In the rows, 128 means zero.
Each path below is one point turned by a fixed rotation once a step. After each direction that follows a path, write how fast that rotation turns it, in degrees a step (0 if it stays still).
Each turn is a multiple of 5 degrees from 10 to 175, or 0.
Each row of a path follows its step; steps can be skipped.

step 0: [127 136 138 123 122 126 134 123 143 134 134 142 124 124 120 124 133 124
 134 134 130 123 125 127 128 121 121 131 137 132 140 134]
step 1: [128 123 121 123 134 120 128 147 143 131 132 126 123 124 125 123 125 129
 129 129 126 119 117 124 121 132 118 134 126 127 134 134]
step 2: [124 134 129 118 127 130 132 131 139 134 121 121 132 124 130 137 130 121
 140 119 146 123 125 128 127 127 122 128 134 121 127 136]
step 3: [131 131 131 130 133 131 127 128 142 139 126 137 121 117 127 122 128 123
 127 122 138 124 114 129 119 131 140 134 130 129 129 122]
step 4: [130 133 130 120 143 128 126 132 143 137 134 133 132 132 128 126 143 124
 126 134 131 131 125 121 132 131 129 129 127 122 135 141]
step 5: [140 124 133 128 128 126 140 133 139 137 130 125 118 133 117 125 127 129
 133 125 137 119 122 131 128 123 125 127 134 138 133 140]
step 6: [115 127 134 125 133 119 137 136 146 138 138 127 130 117 129 131 126 125
 135 125 128 129 128 131 120 126 123 134 134 127 131 125]
step 7: [120 134 122 123 124 125 114 135 144 132 122 135 119 129 125 132 134 124
 135 129 138 117 120 132 123 129 127 130 129 127 127 137]
step 8: [136 140 130 125 136 126 132 126 139 133 123 130 128 114 127 127 128 129
 126 118 136 127 117 114 127 127 123 139 127 129 129 138]
step 9: [132 123 134 122 140 132 128 137 137 141 131 132 126 128 128 121 124 118
 124 123 140 123 128 132 123 128 130 121 130 118 140 135]
Speeds:
[123 129 125 124 124 125 129 129 128 127 127 125 129 126 125 130 126 130
 129 129 126 126 126 131 125 132 125 129 132 128 124 128]
70
[128 129 124 129 130 128 123 133 129 125 131 126 128 131 130 130 132 130
 129 131 130 128 127 127 131 130 126 125 126 129 126 129]
125

step 0: [125 129 114 137 127 131 134 124 121 123 128 131 127 118 126 130 130 128
 127 124 115 142 123 122 135 116 126 139 125 119 135 122]
step 1: [125 129 124 134 120 125 120 120 127 133 126 126 130 125 125 131 132 130
 120 129 116 124 131 117 122 121 131 142 113 126 144 124]
step 2: [129 129 122 131 122 114 123 118 134 126 127 131 123 125 123 123 126 116
 125 132 124 135 128 132 115 126 123 136 121 114 135 122]
step 3: [122 124 125 132 127 113 138 119 125 130 126 134 123 125 123 120 130 125
 140 127 130 125 123 125 118 114 130 127 117 126 139 128]
step 4: [124 131 122 126 113 123 137 127 133 129 125 130 113 123 128 112 132 119
 127 123 124 127 121 118 134 123 123 133 124 128 136 131]
step 5: [128 124 118 137 123 133 134 122 127 131 135 140 123 122 129 120 127 130
 130 132 125 136 121 120 139 127 131 132 120 117 143 122]
step 6: [122 129 119 132 126 128 130 132 120 123 124 130 128 121 127 129 128 130
 126 132 111 136 124 115 124 122 123 145 116 125 134 127]
step 7: [131 127 124 131 120 116 118 122 133 132 125 125 127 131 126 123 127 129
 124 140 126 126 130 121 123 127 130 143 112 120 139 124]
step 8: [129 125 119 131 125 114 131 121 125 122 125 127 123 122 118 119 125 121
 134 134 132 133 122 131 116 120 123 134 122 113 129 128]
step 9: [124 131 125 131 121 116 135 121 127 132 121 126 119 126 123 119 131 131
 135 125 132 124 120 119 133 110 132 130 120 129 137 134]
Speeds:
[131 132 129 127 125 128 127 125 124 128 128 129 131 131 131 130 127 125
 128 131 127 126 131 128 124 125 129 130 127 124 125 127]
65
[129 132 128 131 126 135 128 127 126 129 129 127 130 125 130 124 127 128
 126 125 130 129 126 128 132 124 127 126 128 129 128 130]
70
[130 128 125 132 135 128 130 128 127 130 130 132 130 126 125 128 128 125
 130 128 131 131 129 128 128 129 127 127 129 123 125 126]
130
[127 128 123 130 129 129 132 127 129 128 130 128 129 129 133 132 131 126
 127 130 127 129 129 128 130 131 130 131 129 128 130 135]
65

step 0: [125 123 127 132 135 135 138 140 131 127 128 131 138 132 136 115 134 127
 137 124 126 126 134 116 140 128 131 127 140 131 129 119]
step 1: [131 127 127 122 135 136 121 139 128 119 139 123 120 129 124 128 119 130
 128 132 133 123 137 132 135 124 140 144 134 136 125 133]
step 2: [139 131 129 131 124 124 128 132 133 130 135 133 128 129 135 129 117 149
 133 135 138 136 136 124 119 132 123 125 140 126 129 132]
step 3: [134 123 128 139 130 127 128 130 127 131 124 121 134 117 136 121 132 128
 124 126 123 140 132 126 140 130 137 122 142 131 112 130]
step 4: [125 132 126 136 120 133 118 135 126 122 146 118 130 134 127 131 123 124
 136 125 120 125 137 133 126 133 128 134 128 132 114 126]
step 5: [131 129 125 131 115 117 118 122 131 140 133 125 130 133 135 127 123 140
 134 129 127 125 139 126 136 121 129 128 135 133 142 122]
step 6: [132 123 127 133 124 131 130 120 124 129 127 128 134 123 120 138 113 125
 118 126 131 140 138 130 148 130 130 124 129 132 123 136]
step 7: [116 143 134 126 120 129 125 128 129 134 137 132 140 129 127 125 120 116
 129 134 122 135 134 124 124 139 123 131 134 121 121 126]
step 8: [133 126 125 131 124 111 128 127 139 138 127 125 133 122 124 132 131 120
 132 127 118 123 135 126 132 134 139 144 130 131 138 126]
step 9: [138 134 123 130 140 126 128 116 136 127 131 126 124 130 120 135 117 122
 130 124 129 139 137 129 132 126 113 134 119 136 126 127]
Speeds:
[128 129 126 125 128 126 129 130 128 128 133 130 128 129 128 124 129 124
 132 127 123 124 129 127 129 129 133 126 126 126 126 129]
100
[126 133 130 126 126 134 127 128 128 129 132 124 127 125 126 125 130 129
 127 125 130 128 126 130 130 130 128 132 128 125 128 129]
120
[126 132 129 125 131 126 126 125 128 130 128 127 126 130 133 124 129 126
 127 131 128 131 128 127 128 123 128 127 132 127 129 123]
155
[127 128 133 129 129 131 130 128 129 129 127 128 131 130 132 130 131 126
 126 129 125 131 130 130 127 130 129 124 130 124 128 134]
95

step 0: [127 125 121 130 117 132 130 135 125 126 131 130 139 125 130 117 134 116
 139 125 127 133 130 137 125 134 134 131 137 121 119 135]
step 1: [128 138 137 126 124 131 115 125 124 132 126 121 125 138 141 123 131 124
 132 126 125 121 119 117 130 133 134 125 127 120 130 134]
step 2: [126 127 118 132 131 127 135 134 118 124 128 122 130 123 130 130 140 122
 122 125 116 115 126 135 119 125 128 120 130 118 125 133]
step 3: [127 134 135 132 131 133 119 139 133 116 137 113 126 130 132 131 131 118
 136 126 132 135 122 134 129 131 134 132 134 125 126 129]
step 4: [123 132 128 129 127 130 129 130 125 127 118 126 132 132 132 123 133 121
 123 111 116 117 133 124 127 133 134 141 126 121 131 121]
step 5: [132 132 123 125 126 127 130 140 129 123 140 132 125 130 128 113 135 126
 140 137 123 122 122 134 125 131 136 129 133 119 125 129]
step 6: [121 131 127 132 127 131 129 125 118 132 126 120 128 135 127 132 134 117
 133 119 131 134 119 118 129 136 134 130 131 115 131 140]
step 7: [124 138 126 132 120 124 126 131 126 117 125 128 134 131 142 128 136 121
 121 131 113 123 124 132 123 129 131 120 131 125 116 124]
step 8: [133 130 134 123 122 139 127 139 124 129 139 115 129 123 135 130 129 118
 137 123 130 123 132 135 126 128 130 128 129 118 138 133]
step 9: [119 127 124 130 141 126 119 127 131 123 125 117 131 133 131 117 127 123
 125 119 118 119 119 124 124 131 133 136 134 123 123 130]
Speeds:
[131 132 123 126 129 133 129 132 127 130 129 128 130 128 125 130 129 131
 130 130 125 128 130 129 126 129 128 124 128 129 126 125]
135
[127 130 125 129 132 128 125 125 129 129 128 129 130 133 131 129 127 131
 128 122 126 130 126 129 131 129 127 126 127 128 133 128]
140

step 0: [137 136 126 135 121 129 127 128 115 137 135 143 125 135 127 139 138 128
 129 121 133 121 137 135 123 135 130 134 120 130 126 135]
step 1: [133 125 135 131 136 116 127 141 134 130 127 119 124 120 119 123 125 122
 129 129 109 125 131 130 119 130 124 133 137 124 128 141]
step 2: [135 127 130 122 133 136 124 119 135 137 129 120 135 127 142 121 118 125
 123 133 129 128 136 140 127 136 130 132 114 133 128 117]
step 3: [123 135 128 143 122 125 130 117 123 124 128 127 135 129 120 116 135 132
 131 129 129 129 141 124 120 125 134 110 128 123 120 132]
step 4: [138 130 132 122 141 118 123 131 110 127 127 133 133 123 135 122 133 131
 126 124 132 124 127 111 131 133 124 142 126 132 127 132]
step 5: [117 124 139 128 126 125 125 134 145 129 136 133 125 125 140 129 126 139
 126 131 133 122 132 137 118 130 120 132 134 118 120 130]
step 6: [136 140 134 133 121 130 127 116 121 140 138 128 124 119 117 133 124 128
 124 136 130 121 124 137 126 131 136 128 119 138 132 137]
step 7: [128 117 127 134 130 123 128 137 117 131 133 127 130 124 127 116 130 114
 125 128 120 128 143 128 127 137 123 121 136 117 138 131]
step 8: [138 131 132 127 134 128 133 123 139 122 135 134 134 138 136 124 123 129
 123 127 113 121 135 123 127 131 126 135 113 135 116 122]
step 9: [126 137 129 133 124 121 122 127 121 124 111 126 130 124 127 120 130 129
 131 137 136 128 129 144 118 128 127 125 124 122 112 136]
Speeds:
[130 128 125 134 129 126 130 128 126 126 131 130 130 128 131 129 134 127
 131 126 127 126 127 126 129 129 127 126 128 129 131 124]
95
[124 127 128 133 125 127 126 130 131 126 129 127 125 126 125 125 129 128
 129 128 127 131 129 128 127 129 125 127 131 122 125 127]
170
[130 130 127 127 130 126 129 127 128 127 124 124 125 131 129 124 129 133
 132 127 126 128 130 129 128 127 130 128 124 124 131 126]
55

step 0: [122 142 129 129 127 142 125 138 129 129 132 134 132 119 136 125 126 139
 134 134 136 133 121 128 124 114 118 124 137 126 126 129]
step 1: [128 136 130 125 120 133 144 132 126 142 127 128 133 125 119 126 115 130
 119 127 130 137 114 136 127 121 133 125 122 126 125 133]
step 2: [133 130 126 133 119 138 133 127 121 122 125 119 121 122 125 126 125 144
 130 127 133 124 126 122 119 121 125 126 125 121 128 148]
step 3: [125 128 116 137 117 123 124 133 122 133 132 133 137 119 139 129 123 142
 119 130 137 132 121 131 134 122 126 120 125 137 129 135]
step 4: [122 137 128 136 113 123 136 135 120 133 139 120 125 122 114 120 124 131
 127 131 121 124 122 126 133 134 122 117 123 122 132 131]
step 5: [123 130 123 125 122 119 132 140 128 116 129 130 119 121 134 120 124 136
 125 131 139 126 120 121 130 136 129 138 121 124 127 144]
step 6: [126 130 130 135 126 126 119 135 123 122 139 133 132 119 123 128 129 137
 123 111 137 136 123 132 133 141 135 115 124 124 129 129]
step 7: [121 142 134 132 133 128 130 141 124 130 133 133 122 126 127 111 142 137
 134 127 122 129 119 123 135 128 122 128 126 126 118 130]
step 8: [118 135 139 114 133 132 127 143 133 124 132 135 131 129 127 127 118 126
 122 131 136 136 120 128 126 130 133 120 123 123 124 144]
step 9: [125 133 135 129 133 131 131 126 125 132 138 132 127 125 121 129 133 149
 133 117 130 131 122 137 114 122 134 128 124 117 125 135]
Speeds:
[125 127 129 126 129 130 124 130 125 125 129 126 128 128 133 130 123 127
 127 128 131 125 132 128 128 127 125 130 129 127 126 130]
130
[129 128 130 126 128 128 126 125 123 129 127 128 130 124 127 129 130 130
 128 135 128 133 129 127 130 130 129 129 128 124 128 129]
0

step 0: [124 131 135 133 142 129 121 116 129 127 130 137 129 125 132 132 127 125
 124 129 121 137 144 135 124 116 125 137 123 120 134 121]
step 1: [130 131 121 135 131 127 130 128 129 141 125 133 134 133 117 130 126 129
 128 115 124 120 134 144 138 126 120 136 115 131 128 120]
step 2: [122 129 128 120 130 131 138 129 126 131 131 133 125 121 120 117 118 142
 136 129 124 117 133 123 131 140 118 120 117 129 132 121]
step 3: [121 119 125 133 131 134 120 128 127 120 128 121 131 127 133 118 111 127
 141 132 124 130 127 125 129 130 123 127 119 124 141 143]
step 4: [127 134 121 121 141 121 119 129 127 124 125 135 141 126 132 133 118 128
 143 121 123 138 127 131 131 132 135 138 135 129 125 136]
step 5: [125 130 125 127 122 125 137 123 127 127 116 124 147 115 118 132 127 127
 129 133 126 125 143 129 134 128 141 134 130 128 122 126]
step 6: [122 134 118 142 127 125 139 123 146 126 135 128 129 117 129 123 123 127
 124 137 126 117 128 137 126 133 132 122 132 132 128 129]
step 7: [113 124 123 123 126 121 127 116 134 132 127 137 128 134 143 127 137 134
 131 128 120 121 128 134 123 127 129 117 122 127 130 141]
step 8: [112 127 138 124 128 128 119 127 136 135 131 135 127 130 125 128 129 130
 133 119 133 137 149 132 121 120 128 131 133 123 133 133]
step 9: [123 118 121 125 132 134 122 134 140 140 122 128 135 131 111 132 118 121
 125 117 126 118 129 130 127 123 124 130 132 128 125 121]
Speeds:
[132 129 126 130 127 126 127 128 130 129 125 126 130 126 133 126 131 128
 127 131 127 129 131 129 126 132 134 127 132 129 128 129]
45
